Rotation paths and how fast each direction turns (degrees per step)
Each turn is a multiple of 5 degrees from 10 to 175, or 0.
Each row of a path follows its step; steps can be skipped.
Path 1:
step 1:  0.20  0.53 -1.08  1.78 -2.03 -0.36 -1.77 -1.27 -0.18 -0.80 -0.88 -0.31 -0.55 -0.69  3.66 -2.02 -0.44  1.73 -0.38 -3.08  0.59 -1.25 -3.02  1.28  2.19  0.47  0.67  1.05 -1.12 -2.79 -2.80  0.00 -2.50  0.25 -1.05  1.28 -0.12  1.28  2.05  0.32 -1.29 -0.77  2.58 -0.79  0.07  1.98  0.69 -1.10  1.80  0.56 -0.67  0.73 -0.18 -0.23 -2.54  2.99  0.63
step 4: -1.44  0.06  0.04  1.66 -0.02 -2.77  0.67 -0.41  2.08 -1.46  0.32  0.36 -1.81  0.00  0.61 -1.03 -0.57  0.51 -2.35 -1.57  1.12 -2.18  0.32  1.00  1.83  0.28  0.93  4.17 -1.28  0.26 -0.37 -1.47  0.47  1.81  1.73 -3.11  0.63  1.24 -0.29  2.97  2.17 -3.58  0.07  0.43 -1.29 -1.73 -0.85  0.67 -1.33  1.85 -0.96  1.34  1.73 -1.13 -0.56 -1.39 -1.56
step 5:  0.57  1.81 -1.88  2.29  0.64  2.58  2.04 -0.31  2.85 -1.45  1.41  0.25 -1.20  0.17 -1.61  2.24  0.67 -0.11  1.13  0.29  2.75 -1.81 -2.39 -1.23 -0.14  0.55 -1.48  0.90  0.98 -4.24  0.83  2.28  0.24  0.80 -0.34 -1.06  0.58  0.50 -0.73 -2.18 -0.05  1.66 -1.88 -1.00 -0.92  2.00 -0.04 -2.88  0.49 -2.56  0.41 -0.23 -0.18  0.48  0.88  1.53  0.99
step 7: -1.69  0.38 -0.78  0.98  1.44 -0.89 -0.18 -3.17 -0.28  1.20  2.06  1.49  0.81  2.13  0.77  0.34  1.16  1.23 -1.28  0.83  1.22  0.94  1.03  2.37  1.48  1.65 -2.29  0.63  0.03  1.62  0.19  1.52  0.23  1.05  1.10  2.64  3.32  1.45 -2.64  0.02 -0.24  0.88  0.09 -0.16 -0.56  0.86  0.14  2.74 -1.28  1.30  3.78  3.06  0.60 -1.32 -0.55  1.16 -1.63
step 9: -0.63  1.24 -1.55 -0.73  0.54 -0.14 -0.70 -1.80  1.43 -0.90 -2.77  1.86 -0.07 -0.16  1.72  3.25  1.96 -1.65  1.78  0.77 -0.01 -2.18  0.36 -1.05  2.11 -0.90  0.07  1.95 -0.41  1.04  1.19 -2.61  0.43  1.47  1.03 -0.89  1.50 -3.75 -3.01  0.26 -0.51 -2.07  1.13 -2.14  0.72  1.95 -2.19 -0.20 -0.12  0.22 -1.88 -1.19  0.27  1.63  0.54 -2.03  0.57
step 12:  0.51 -0.16 -0.53  2.75 -0.60  2.94 -4.78 -3.30  0.01 -0.25  1.19 -1.07  0.84  0.76  0.31  0.66  1.58  3.45 -1.96  2.63 -0.34  0.86 -1.54 -0.16 -0.88 -0.58  1.24  1.38  0.45  0.10  1.33 -1.35 -0.47  2.42 -1.03  1.09  1.86 -0.24 -0.15  1.05 -0.02  2.64  1.21 -2.49 -0.08 -0.16 -0.92 -0.59  0.35 -1.38 -0.71  1.62 -1.24  0.87  1.62 -1.21 -0.30
step 15: -0.80  1.14 -0.73  2.64  0.55  2.13  1.48 -1.76  0.24  2.14  1.76 -0.14  1.58 -0.53 -1.07  1.02  0.05  0.22  2.20  1.00 -2.01 -0.64  1.35  1.36 -1.36  1.02  4.34  1.01 -3.53 -0.37  0.92  0.62 -1.72 -0.17  0.52 -0.66 -0.72 -0.37  2.56  2.20  1.02 -1.40 -0.39  1.23  0.39 -1.36 -0.96  2.88  1.29 -3.38 -0.66 -0.48  1.39 -0.01  1.50 -1.16 -0.59
step 18:  0.76 -0.23 -1.53 -1.04  0.06  0.27 -2.28  0.56 -1.05  1.26  0.86  1.56  1.41 -1.89  0.34  0.55  2.34  3.87  1.00  3.14 -0.15 -0.37  1.82 -0.58 -0.32  1.41 -0.04 -0.27 -0.26  0.24 -1.39  0.57 -0.67 -0.90  1.88  0.83 -1.04 -1.08 -0.77 -3.48 -1.26 -2.02  0.41  3.39 -1.88 -1.75 -0.60  0.28  1.41 -0.81  1.17  0.09  2.65  0.67 -3.54 -1.53  0.04
Directions:
 0.00  0.19 -0.48 -0.04  0.33 -1.10 -0.32  0.63  0.35 -0.85  0.12 -0.20  0.04 -0.37 -0.14  0.61  0.15  0.35  0.42 -0.44 -0.11  0.45  0.62  0.55  0.07  0.11  0.15 -0.47 -0.01  0.41 -0.30  0.33 -0.20  0.05  0.41 -0.41  0.73 -0.02 -0.20 -0.30  0.12  0.11 -0.06 -0.13 -0.37  0.12  0.49 -0.03 -0.17 -0.48 -1.38 -0.43  0.42 -0.10  0.61 -0.29 -0.59
70
-0.64  0.44 -0.34 -0.69 -0.53 -0.02  0.17 -0.08  0.62 -0.05  0.60  1.02 -0.52  0.32  0.23  0.07 -0.35  0.26 -0.63  0.02  0.05  0.08  0.37 -0.11  0.63 -0.24 -0.52  0.53  0.22 -0.87 -0.37  0.45 -0.16 -0.03  0.12 -0.89  0.43  0.60  0.39 -0.57  0.17  0.05 -0.37  0.70  0.54  0.53  0.15  0.02  0.03  0.48  0.00 -0.23 -0.26 -0.20 -0.33 -0.39  0.03
20
 0.25 -0.29 -0.39 -0.28  0.05 -0.06  0.50 -0.74  0.00  0.32  0.74  0.27  0.31  0.00 -0.22  0.13 -0.02  0.43 -0.29  0.03 -0.81 -0.52  0.17  0.11  0.34 -0.20 -1.01 -0.32  0.53 -0.52 -0.02 -0.18  0.29  0.35  0.79  0.20 -0.32 -0.41 -0.08  0.63 -0.94  0.38 -0.31 -0.99 -0.38 -0.58  0.11 -0.22 -0.50  0.34 -0.32 -0.54  0.39 -0.18  0.16  0.16  0.14
155
 0.20 -0.07 -0.80 -0.29 -0.66 -0.86  0.85 -0.18 -0.50  0.31  0.20 -0.48 -0.08 -0.05 -0.54 -0.04  0.55  0.38  0.08  0.38 -0.07  0.23  0.22 -0.14 -0.36  0.89 -0.60 -0.20 -0.31  0.45  0.58  0.59 -0.19 -0.40 -0.30  0.19 -0.07  0.06 -0.30 -0.22 -0.25 -0.58  0.48  0.61  1.00 -0.49  0.18  0.23 -0.74  0.22  0.15 -0.04 -0.41  0.21 -0.13 -0.21 -0.07
95
-0.16 -0.11 -0.43 -0.46  0.80  0.47 -0.09 -0.64 -0.02  0.10 -0.63 -0.44  0.12  0.29 -0.25 -0.19 -0.10 -0.64  0.45  0.90  0.45  0.11  0.51  0.09 -0.30  0.83 -0.24  0.10 -0.33 -0.53 -0.37 -0.15  0.31 -0.07  0.44 -0.25 -0.08  1.14 -0.08  0.81  0.19 -0.08 -0.74  0.08  0.47  0.14  0.67 -0.37 -0.12 -0.37 -0.24  0.37  0.42 -0.35  0.22  0.23 -0.22
40
-0.46  0.33 -0.16  0.11  0.39 -0.31 -0.01  0.59 -0.10 -0.05 -0.71 -0.01  0.00  0.58 -0.37  0.59 -0.83  0.45 -0.55  0.04  0.18 -0.88 -0.03  0.62  0.66 -0.69 -0.32  0.25 -0.16  0.96  0.16 -0.47 -0.36 -0.16  0.25  0.97  0.17  0.28  0.42  0.24 -0.11  0.25  0.10  0.24  0.87 -0.42  0.39 -0.42 -0.12 -0.43  0.25 -0.06  0.03 -0.38 -0.19  0.08  0.25
115
Path 2:
step 1: -3.35 -3.27 -1.53  0.97 -1.25 -0.02 -0.26  0.23  1.46  1.23 -1.58  2.66 -1.49 -0.19  0.68 -1.59 -1.68  1.32 -0.79 -0.01 -1.42  0.65 -0.07  2.14 -1.55 -3.58  1.03  0.38  0.90 -1.99 -3.33 -2.25  0.34 -0.16  0.35 -2.49  2.64 -0.38 -0.48 -0.11  0.95 -1.48  0.31 -1.10  1.32  3.37 -1.01  2.47 -0.50  0.90  0.12  0.43 -1.52 -0.67  0.44 -1.94 -0.06
step 2:  0.39 -3.04  1.30 -1.21  0.64 -0.82 -1.13  2.40  3.66 -2.58  1.42  1.59 -2.45 -0.19  1.87 -0.55 -2.71 -0.09 -0.82 -0.01 -0.43  1.11 -2.48  1.17  0.37  2.22  1.03  0.02  1.84 -0.28 -0.31 -1.74 -0.30  1.18 -2.78 -2.37  2.43  2.59 -0.15 -0.58  2.52  1.33 -1.09  0.40 -0.64  0.49  0.29  1.34  1.10  0.48 -1.73 -0.99  2.36 -1.28  0.39 -1.55  1.43
step 4: -0.62 -1.41 -4.16  0.73 -0.93  0.57  1.43  0.59  0.12  0.08 -3.17 -0.73 -4.06  0.54  0.06 -2.57  0.46 -1.97 -2.09 -0.72  1.55  1.47 -1.26  1.05 -1.38 -0.17 -1.08  0.49  1.77  0.44 -0.01 -0.52  0.08 -0.22 -2.70 -2.75  1.16  0.42 -1.28 -0.44  1.72 -0.01  0.83 -0.75  0.21  1.39 -1.21  2.69 -1.18 -1.33 -2.32 -0.27 -2.12 -2.77  2.42 -0.38 -0.83
step 5: -1.80 -2.81  0.54  0.57  1.39  3.30 -1.75  3.74  1.45  1.16 -2.48  0.03 -1.92  0.09  2.65 -1.11 -0.94 -2.48  0.81  0.38 -2.15 -1.08 -0.06 -0.43 -0.63  0.52 -0.23 -1.11 -1.51 -1.41  0.66 -0.35 -0.17 -1.12 -0.56 -2.80  1.60  1.47 -0.61  1.56  0.31  0.36 -0.54  0.86 -2.07 -0.42 -1.86  0.43  1.23  2.05 -2.51 -1.87  0.90 -1.79  0.47 -3.48  0.62
step 10: -1.15 -0.50  1.68  1.40 -2.66 -1.07 -0.21  0.56  1.22  2.98 -0.08 -1.58 -2.46  2.19 -0.61 -0.38 -1.13 -1.91 -0.13 -0.35  0.48 -0.22  0.01  0.79  0.65 -0.09  2.02 -0.17  2.20  1.37 -2.47 -3.53  2.36  0.52 -1.84 -1.66  1.20  0.10 -1.79  0.23 -1.73  2.76  0.22  1.26 -1.07 -0.30 -1.91  2.52 -3.70 -0.55 -2.52 -1.30  0.60 -0.11  1.36  0.46 -1.36
step 12: -1.31 -2.25  0.38 -1.57 -0.32  1.54 -1.04  0.82  2.46  0.18  1.35  1.74 -1.04 -0.01 -0.93 -1.00  0.19 -2.08  1.65  1.13 -2.84  0.63 -1.50  0.80 -1.52 -2.13  1.24 -1.10 -0.21  0.24 -2.66 -0.63 -0.74 -0.64 -1.57 -1.14  4.49  2.21 -3.26 -1.29 -0.55 -2.57  0.08 -0.10 -0.63 -0.72 -0.81  0.56  1.50 -2.42 -1.73 -1.93 -0.56 -0.19  1.90  2.87 -0.67
step 15: -2.13 -3.12 -1.73  1.70  1.14  4.81  2.08  2.29  0.23  0.92  2.48  0.30 -0.39  0.34  0.27 -1.41  1.33 -1.67 -0.24 -0.32 -1.03  0.78 -1.79 -0.05 -0.27 -0.22 -0.20 -0.07  1.59  2.94 -2.61 -0.58 -0.80 -0.73  0.26 -1.50  0.54 -0.29 -0.69 -0.27 -0.95 -3.07  1.63 -1.59  0.20  0.56 -0.15  2.62  0.30  1.84 -1.36 -3.57 -0.20 -0.19  2.29 -0.03 -0.56
step 20: -2.38 -1.11 -1.01  1.84 -1.25 -2.83 -1.03  1.47  1.41  1.48  0.76  2.05 -2.29 -0.97  2.61 -0.19 -1.16  0.17 -1.44 -0.33 -1.44 -1.25 -0.18  2.71 -0.34  1.74  0.37 -0.25  0.42 -1.31 -3.40  0.08  0.30 -0.31  2.58 -2.70  1.49  3.94  0.86  2.37  0.00  0.24  2.18 -0.94 -0.87  0.39 -0.79  2.96 -0.28 -1.56 -2.10 -0.69  0.64 -0.73 -0.74 -0.74 -1.29
Directions:
 0.16 -0.33 -0.39 -0.19  0.31  1.36 -0.38  0.45  0.18 -0.15  0.17 -0.20 -0.46 -0.59  0.31 -0.41 -0.07 -0.21 -0.36 -0.03  0.13  0.30  0.63 -0.80  0.08 -0.51 -0.14  0.48 -0.03  0.36  0.80  0.30  0.02  0.47 -0.25 -0.13 -0.61  0.31 -0.13 -0.90 -0.21 -0.06  0.57 -0.76 -0.43 -0.04 -0.27  0.19  0.29 -0.18  0.15  0.77  0.28 -0.55  0.28  0.03  0.28
35
 1.27  0.09 -0.06 -0.07  0.35 -0.41 -0.06  0.16 -0.47  0.60  0.51  0.33  0.15 -0.01  0.35 -0.19  0.29  0.32 -0.88 -0.42  0.15  0.43 -0.19  0.16 -0.30  0.15 -0.69  0.23  0.89  0.14 -0.23  0.14  0.12  0.02  0.49 -0.17 -0.28  0.34  0.61  0.39  0.70 -0.53  0.08 -0.11 -0.45  0.71  0.53  0.54 -0.53 -0.49  0.40 -0.14 -0.41 -0.55  0.30 -0.20  0.05
155
-0.29 -0.43 -0.84 -0.64  0.38 -0.29 -0.80  0.64 -0.29 -0.27  0.46 -0.77 -0.59 -0.26 -0.48  0.05 -0.25  0.22  0.47 -0.05 -0.32  0.72 -0.05  0.56  0.22  0.07 -0.20  0.33  0.45 -0.07  0.20  0.60 -0.58  0.31 -0.32  0.69  0.11 -0.26 -0.41  0.00  0.91  0.13 -0.27  1.07  0.08 -0.04 -0.01 -0.21 -0.06 -0.47 -0.33  0.03 -0.21  0.06  0.12  0.34 -0.35
145
 0.17  0.46 -0.05  0.31  0.17  0.16 -0.28  0.37 -0.20 -0.42 -0.23 -0.35 -0.26  0.52 -0.12  0.26 -0.52 -0.25  0.17 -1.62 -0.33 -0.50 -0.61 -0.23 -0.35  0.29 -0.04  0.30 -0.24 -0.86 -0.02 -0.32 -0.15  0.28  0.20 -1.02 -0.25  0.31 -0.22 -0.45 -0.05 -0.10  0.08  0.39  0.38 -0.54  0.07 -0.30 -0.37  0.02  0.33  0.30 -0.76 -0.69 -0.50  0.01  0.03
20
-0.80 -0.06 -0.79 -0.31  0.60  0.63 -0.40 -0.06  0.81  0.75 -0.16  0.49  1.07  0.04 -0.32  0.21 -0.13  0.32  0.40 -0.14 -0.27 -0.12  0.36 -0.14 -0.22  0.30 -0.73 -0.02  0.10 -0.37 -0.22  0.02  0.63 -0.15  1.00  0.35 -0.14 -0.35 -0.34 -0.04  0.22  0.39 -0.35 -0.10  0.06  0.21  0.01 -0.26 -0.41  0.54  0.26 -0.05  0.43 -0.77  0.12 -0.40 -0.39
175
 0.40  0.47 -0.24  0.37 -0.41 -0.16 -0.75 -0.27  0.41 -0.35  0.27 -1.01  0.23  0.13  0.09  0.31  0.02  0.68 -0.17 -0.17  0.78  0.78  0.10  0.02 -0.17  0.98  0.42  0.40 -0.05  0.21 -0.33 -0.69  0.40  0.08  0.35  0.26 -0.04  0.31 -0.23  0.44 -0.34  0.21  0.26  0.20 -0.67 -0.29 -0.54  0.02 -0.52  0.38 -0.16  0.44  0.80  0.15 -0.01  0.47  0.61
100
Path 3:
step 3: -0.60 -0.15 -1.57  0.20 -1.33 -2.09 -0.57 -1.30 -0.74  1.54  1.76  1.67  0.29  1.52  1.58  0.43 -3.04 -1.21  0.29 -0.52 -0.58  0.64  0.03  3.08 -5.30 -0.43 -1.18 -2.23  1.70 -2.13  0.59 -2.13 -0.67 -0.47  1.84 -1.56  0.33 -2.62  0.41 -0.78 -0.06 -0.89  2.08 -0.58  1.14  0.48 -0.59  0.73  0.27  1.57  0.20  2.53  0.12 -1.89  1.07 -1.93  0.77
step 7:  1.63 -2.77 -3.50  0.74 -1.82 -0.75 -1.70 -0.28 -2.18  0.77 -0.46 -0.51 -0.22 -2.67 -0.65  0.89 -1.63 -3.69 -1.99 -0.79  0.17  0.57  1.53 -1.03 -1.52 -0.84  2.19  1.20 -0.65 -0.06  0.77 -0.87 -1.22  1.14  2.36 -1.74  1.00  1.20 -0.10 -1.54 -1.39 -2.05  0.09 -0.22 -0.65 -0.19 -2.56  1.79  0.72  0.18  1.36  0.64  1.02 -3.23  1.32  2.10  0.22
step 8: -3.16 -0.43 -0.61 -2.71  0.86  1.32 -0.77  2.94 -2.00  0.91  0.57  0.46 -1.73 -0.91  0.12  0.00 -2.43 -2.56 -1.51 -0.36 -1.15  0.86 -0.04 -2.91 -0.72 -1.42  0.44  0.00 -1.45 -1.75  0.84 -0.05 -0.09 -1.27 -2.63  1.58  1.30 -1.20  0.29  0.21  1.96 -2.54  1.82 -0.57  1.56  0.34  1.33  2.91 -1.07 -1.83 -0.83 -0.26  2.23 -1.52 -1.70 -0.47 -1.47
step 13: -0.41 -1.11  0.50 -1.65 -0.11 -0.48 -2.80 -1.22 -0.64  0.44 -1.21 -0.60 -2.27 -2.64 -1.83  3.24  0.12 -1.28 -2.61  0.68 -1.97  1.48  0.46 -0.69 -0.41  0.92 -2.13 -2.57 -0.16  2.24  0.41 -0.02 -1.51  1.89 -0.37 -1.22  1.48 -0.92  1.86 -1.39  0.41  0.63 -1.51 -0.09 -1.76  1.47 -0.04 -1.64  0.97 -0.71 -0.20  2.75  1.29 -1.17 -0.56  4.18  0.56
step 18:  2.64  1.67 -1.24  0.58 -1.26 -2.61  0.84 -0.15 -1.20  1.04 -0.72 -1.71  0.70 -1.24  0.42 -0.18 -1.54 -0.87 -2.00 -0.94  1.41  1.57  1.03 -2.38  0.55 -1.65  1.51  1.50 -1.59 -0.18  1.06  0.06  0.07  0.65  2.54  0.18  0.77 -4.80  1.20  1.65  0.49  0.09 -0.94  3.98  1.56 -1.16 -1.12  0.33  0.35  0.77  0.61  2.71 -0.03 -1.04  0.55  0.35  2.38
step 19: -1.32 -0.06 -0.34 -1.12 -0.25 -2.50 -1.11  2.38 -1.64  1.84 -0.70  1.40 -2.10 -0.81  0.17  1.83 -0.23 -2.04  0.15  0.13 -1.47 -0.28  0.16  0.18 -0.72 -2.80  2.59  0.35 -0.51  2.17  3.15  0.37  0.88 -0.50  0.50  0.58  1.33  0.08  2.50 -3.01  0.80 -0.38 -1.56 -1.23  0.72  0.54 -1.69  3.71  1.01 -0.42 -1.95  2.15  1.69  0.66  1.65  2.36 -0.15
step 21: -0.33 -1.94  1.55 -0.17 -2.53  1.65 -2.71 -1.28 -1.58 -0.60 -0.65  0.01 -0.76 -1.62  1.21  0.25 -2.67  0.09 -0.93 -0.13  0.50  2.52 -0.88 -0.85  0.53 -1.25  2.61 -1.29  0.30  0.27  1.07 -0.62 -1.08  0.64 -0.69 -0.69 -1.70 -0.66  0.69  1.34  0.25  0.94  0.44 -1.20 -1.95  0.36 -0.17 -3.30 -2.40 -2.33  1.78  2.99  2.52 -2.70 -2.39  1.00 -1.10
step 23: -0.46 -0.41 -0.95 -1.26 -1.27 -2.00 -1.02  0.95 -1.00 -0.25  0.38  1.44 -0.57 -0.27  2.67  1.09 -1.82  1.45 -1.43  0.48 -3.18  0.43  2.15  2.37 -3.63 -0.54  2.31 -0.88 -1.59 -0.04  0.42 -0.67 -0.51 -0.07  0.78 -0.71  0.15 -0.87 -1.33 -1.87  1.38 -0.07  1.10  0.18  3.76  2.21 -0.02 -0.68  3.54 -0.72  0.59  0.73  0.33  1.11  1.04 -3.42 -0.20
Directions:
-0.34 -0.05  0.52  0.13 -0.27  0.42  0.01  0.20  0.42 -0.38  0.29 -0.38 -0.44  0.36  0.11  0.24  0.30  0.70 -0.41 -0.41 -0.69 -0.51 -0.25  0.17  0.50  0.89 -0.24 -0.61  0.82  0.24 -0.57 -0.66 -0.34  0.20  0.47 -0.30 -0.15 -0.49  0.19 -0.40 -0.82 -0.71 -0.30  0.03 -0.07  0.79 -0.21 -0.26 -0.20  0.07  0.48  0.73 -0.26 -0.46  0.12  0.15 -0.11
100
 0.02 -0.38 -0.20 -0.19  0.06  0.59 -0.34  0.04  0.29  0.03 -0.20 -0.17 -0.41 -0.07  1.03 -0.29 -0.39 -0.84  0.10 -0.08 -0.33  0.01 -0.22  0.47  0.06 -0.12 -0.01  0.45 -0.45 -0.18 -0.47  0.42 -0.26 -0.05 -0.97 -1.11 -0.28 -0.06  0.09  0.18  0.13  0.09  0.02 -0.01 -0.74  0.87 -0.12  0.54 -0.58 -0.12  0.26 -0.67 -0.24 -0.75 -0.20  0.65 -0.41
55
 0.44  0.55 -0.43  0.03  0.06 -0.16 -0.44  0.31  0.29  0.33 -0.43  1.10 -0.31 -0.02  0.03  0.20  0.33  0.01  0.46  0.60 -0.19  0.62  0.82  0.43 -0.10  0.05 -0.02 -0.09  1.13 -0.26 -0.11  0.10  0.35  1.40 -0.12  0.40 -0.24  0.48  0.52  0.40 -0.15 -0.32 -0.37  0.18 -0.35  0.26  0.28  0.65  0.07  0.30  0.32  0.14  0.07 -0.26 -0.08  0.01  0.25
115
-0.10 -0.17 -0.28  0.38 -0.30 -0.45  0.25  0.68 -0.16 -0.25  0.68 -0.28  0.12 -0.26  0.40 -0.27  0.32 -0.22  0.31  0.69 -0.61 -0.63 -0.77  0.20 -0.92  0.46  0.53 -0.42  0.17 -0.28 -0.22  0.15  0.76 -0.18 -0.10  0.47 -0.18 -0.08 -0.07 -0.01  0.02 -0.64  0.40  0.01 -0.23 -0.30 -0.80  0.30  0.64 -0.36  0.23 -0.62  0.80 -0.22  0.29  0.38  0.55
90
-1.29  0.30  0.34 -0.24 -0.26 -0.01  0.10 -0.16 -0.84  0.43  0.21 -0.06  0.36  0.52  0.18 -0.02  0.30 -0.59  0.42  0.42 -0.43  0.22  0.56  0.27 -0.03  0.09 -0.50  0.40 -0.26 -0.19 -0.22  0.48  0.33  0.19  0.51  0.29  0.16 -0.51 -0.22  1.05 -0.10 -0.24 -0.08 -0.62 -0.01  0.01 -0.03 -0.45 -0.50 -0.24 -0.28  0.77  0.14  0.12  0.37  0.87 -0.53
135
 0.06  0.27  0.00  0.66  0.81 -0.10  0.15  0.09 -0.19  0.44 -0.11 -0.23 -0.40 -0.14 -0.12  0.27  0.38 -0.31  0.01 -0.16  0.17 -0.65  0.23 -0.03 -0.60 -0.03  0.42  0.11  0.10 -0.91 -0.37 -0.12 -0.22 -0.22  0.98 -0.49  0.96  0.38  0.51  0.12 -0.23  0.44  0.39 -0.24 -0.36  0.44  0.63 -0.46 -0.48 -0.49  0.12 -0.12 -0.36  0.00 -0.31  0.26  1.22
170
